0: tensor([443, 454, 480, 455, 430, 517, 485, 397, 457, 487, 447, 395, 510, 492, 473, 481, 471, 441, 487, 418, 412, 413, 428, 457, 494, 505, 462, 459, 526, 441, 501, 494])
1: tensor([385, 504, 416, 423, 521, 605, 497, 369, 612, 505, 372, 516, 500, 325, 449, 592, 474, 611, 501, 453, 413, 429, 509, 508, 470, 506, 560, 467, 511, 437, 476, 431])
2: tensor([389, 671, 482, 440, 405, 348, 486, 516, 365, 490, 503, 442, 469, 178, 441, 414, 412, 693, 429, 345, 477, 485, 462, 429, 471, 541, 492, 551, 469, 370, 492, 375])
3: tensor([428, 479, 525, 420, 480, 611, 471, 447, 488, 523, 617, 536, 488, 647, 451, 574, 440, 348, 519, 573, 489, 415, 453, 613, 550, 483, 384, 552, 504, 551, 511, 474])
4: tensor([470, 440, 511, 538, 543, 675, 467, 388, 660, 492, 447, 479, 480, 579, 455, 616, 469, 364, 517, 496, 470, 409, 551, 613, 500, 487, 488, 457, 522, 509, 516, 545])
5: tensor([320, 580, 427, 425, 503, 560, 477, 380, 382, 511, 472, 546, 461, 225, 415, 535, 402, 625, 385, 479, 482, 331, 444, 464, 541, 483, 458, 568, 476, 395, 459, 302])
6: tensor([541, 441, 509, 505, 534, 325, 490, 510, 286, 495, 517, 292, 514, 587, 576, 354, 518, 499, 470, 489, 466, 654, 430, 443, 476, 481, 535, 489, 516, 496, 496, 546])
7: tensor([483, 541, 454, 521, 380, 405, 516, 482, 380, 485, 456, 440, 507, 400, 480, 394, 515, 564, 523, 435, 457, 507, 425, 453, 457, 505, 612, 381, 502, 421, 497, 496])
8: tensor([488, 426, 498, 522, 513, 699, 505, 400, 693, 523, 409, 529, 486, 560, 461, 642, 483, 366, 496, 488, 481, 451, 570, 636, 504, 508, 488, 430, 506, 483, 513, 573])
9: tensor([676, 626, 512, 415, 368, 404, 559, 475, 640, 500, 792, 999, 507, 336, 454, 453, 545, 431, 382, 599, 705, 491, 694, 445, 622, 474, 472, 837, 471, 422, 506, 344])
10: tensor([383, 489, 471, 421, 566, 718, 504, 300, 738, 492, 418, 529, 480, 348, 491, 648, 495, 534, 491, 513, 385, 440, 534, 579, 516, 475, 525, 447, 487, 419, 512, 466])
11: tensor([513, 428, 485, 592, 557, 708, 529, 346, 756, 529, 301, 585, 500, 459, 446, 647, 551, 493, 571, 481, 490, 496, 629, 591, 477, 505, 591, 363, 503, 467, 505, 579])
12: tensor([396, 497, 490, 400, 491, 632, 511, 359, 485, 516, 616, 607, 523, 556, 441, 611, 419, 364, 455, 577, 507, 362, 467, 614, 537, 495, 376, 630, 519, 485, 494, 417])
13: tensor([565, 408, 596, 509, 561, 656, 508, 737, 514, 507, 757, 614, 482, 952, 548, 616, 636, 398, 731, 637, 534, 503, 454, 767, 562, 504, 358, 589, 545, 844, 490, 626])
14: tensor([367, 489, 450, 431, 568, 654, 522, 337, 634, 501, 411, 475, 484, 362, 467, 600, 485, 552, 464, 481, 400, 412, 477, 520, 507, 504, 528, 473, 490, 423, 498, 442])
15: tensor([448, 495, 457, 523, 567, 681, 504, 295, 750, 502, 243, 589, 503, 403, 464, 607, 547, 631, 551, 411, 440, 510, 631, 490, 432, 525, 654, 370, 468, 432, 503, 509])
16: tensor([380, 537, 450, 425, 557, 645, 506, 322, 671, 496, 364, 515, 473, 318, 439, 639, 498, 635, 511, 483, 383, 447, 517, 531, 480, 500, 537, 423, 479, 427, 509, 421])
17: tensor([445, 446, 493, 449, 498, 649, 476, 433, 583, 502, 563, 432, 508, 655, 448, 604, 445, 351, 535, 550, 464, 371, 455, 622, 530, 493, 406, 508, 521, 552, 483, 512])
18: tensor([512, 435, 517, 565, 494, 635, 495, 549, 626, 500, 527, 429, 494, 715, 463, 586, 474, 349, 535, 536, 520, 403, 496, 626, 510, 492, 408, 472, 540, 603, 515, 597])
19: tensor([425, 534, 459, 465, 445, 508, 507, 416, 465, 477, 380, 445, 490, 348, 429, 450, 517, 562, 522, 437, 411, 465, 442, 442, 433, 486, 544, 403, 473, 412, 490, 473])
20: tensor([237, 669, 384, 428, 528, 549, 491, 386, 416, 491, 452, 603, 471, 105, 429, 568, 393, 756, 399, 506, 531, 268, 487, 406, 577, 503, 496, 571, 463, 331, 496, 299])
21: tensor([635, 400, 545, 682, 590, 303, 530, 771, 257, 490, 558, 362, 513, 753, 664, 336, 559, 501, 547, 580, 579, 686, 391, 424, 511, 483, 545, 389, 480, 665, 527, 693])
22: tensor([528, 439, 493, 579, 565, 691, 518, 341, 735, 493, 327, 588, 488, 495, 467, 602, 534, 482, 536, 483, 489, 503, 599, 587, 475, 477, 568, 398, 482, 450, 497, 563])

tensor([645, 393, 545, 709, 553, 408, 514, 718, 398, 486, 466, 417, 523, 764, 583, 396, 515, 489, 557, 555, 580, 589, 435, 431, 420, 503, 487, 373, 528, 672, 495, 695]) >> 21 6 18
tensor([656, 432, 555, 427, 533, 505, 490, 644, 416, 536, 709, 599, 495, 835, 543, 522, 682, 436, 644, 530, 508, 548, 519, 582, 550, 501, 445, 611, 525, 741, 503, 521]) >> 13 3 18
tensor([808, 405, 602, 591, 709, 266, 487, 909, 341, 516, 582, 371, 498, 965, 733, 342, 788, 542, 709, 623, 567, 800, 467, 378, 531, 488, 564, 528, 498, 863, 625, 669]) >> 21 6 13
tensor([593, 417, 567, 641, 571, 417, 503, 738, 354, 496, 485, 351, 511, 778, 598, 387, 572, 473, 602, 581, 551, 618, 402, 437, 422, 497, 491, 454, 531, 668, 513, 663]) >> 21 6 18
tensor([565, 475, 521, 416, 504, 398, 472, 491, 337, 509, 525, 429, 487, 634, 540, 416, 523, 472, 552, 466, 474, 587, 468, 417, 483, 506, 492, 512, 493, 521, 501, 531]) >> 6 0 7
tensor([651, 561, 480, 411, 411, 409, 568, 463, 552, 500, 776, 924, 480, 487, 481, 474, 586, 427, 464, 591, 672, 528, 635, 516, 620, 483, 442, 768, 505, 450, 513, 289]) >> 9 12 3
tensor([858, 606, 530, 397, 486, 298, 573, 560, 687, 514, 853, 999, 510, 496, 580, 395, 710, 472, 501, 552, 746, 639, 744, 400, 630, 489, 522, 841, 489, 475, 517, 344]) >> 9 12 3
tensor([355, 497, 464, 417, 540, 643, 469, 351, 560, 501, 500, 435, 493, 441, 439, 588, 431, 445, 425, 510, 482, 354, 467, 583, 527, 498, 464, 503, 500, 449, 487, 438]) >> 14 12 1
tensor([590, 447, 535, 555, 524, 290, 507, 548, 229, 493, 557, 293, 508, 599, 609, 328, 532, 502, 500, 519, 494, 662, 425, 410, 518, 513, 532, 445, 495, 553, 500, 587]) >> 6 21 7
tensor([415, 597, 486, 418, 413, 392, 464, 477, 368, 499, 480, 459, 487, 293, 431, 416, 413, 587, 424, 394, 476, 481, 493, 387, 475, 505, 472, 556, 481, 397, 502, 340]) >> 2 19 5
tensor([447, 687, 505, 427, 366, 327, 504, 509, 393, 496, 522, 507, 499, 167, 483, 386, 397, 667, 382, 356, 489, 505, 515, 414, 493, 482, 526, 569, 484, 368, 505, 353]) >> 2 5 7
tensor([618, 380, 534, 671, 499, 548, 523, 615, 539, 527, 360, 527, 497, 698, 487, 502, 534, 396, 542, 565, 572, 500, 530, 482, 427, 470, 524, 380, 519, 572, 512, 666]) >> 18 4 8
tensor([472, 532, 434, 417, 468, 517, 520, 375, 460, 488, 626, 695, 500, 425, 419, 530, 441, 427, 413, 562, 576, 393, 521, 534, 576, 501, 377, 655, 491, 434, 494, 329]) >> 12 3 5
tensor([683, 381, 491, 708, 520, 426, 521, 662, 428, 497, 429, 465, 486, 698, 557, 407, 544, 458, 572, 595, 594, 569, 480, 421, 421, 517, 531, 371, 535, 613, 482, 704]) >> 21 6 18
tensor([425, 824, 560, 414, 335, 220, 503, 588, 439, 482, 603, 558, 528, 36, 447, 338, 377, 837, 389, 288, 527, 515, 563, 414, 541, 552, 554, 610, 445, 305, 515, 382]) >> 2 20 5
tensor([630, 374, 553, 700, 529, 426, 532, 720, 432, 479, 407, 455, 517, 742, 586, 449, 555, 470, 561, 583, 589, 568, 448, 420, 405, 490, 509, 367, 531, 639, 502, 714]) >> 21 6 18
tensor([300, 559, 444, 433, 492, 527, 458, 405, 449, 482, 431, 465, 503, 285, 426, 531, 408, 626, 416, 457, 460, 376, 451, 446, 513, 517, 479, 560, 464, 394, 506, 338]) >> 5 1 20
tensor([632, 477, 547, 455, 526, 296, 464, 515, 320, 487, 548, 355, 535, 632, 619, 363, 569, 512, 483, 486, 430, 657, 464, 419, 531, 494, 541, 500, 491, 499, 477, 536]) >> 6 7 21
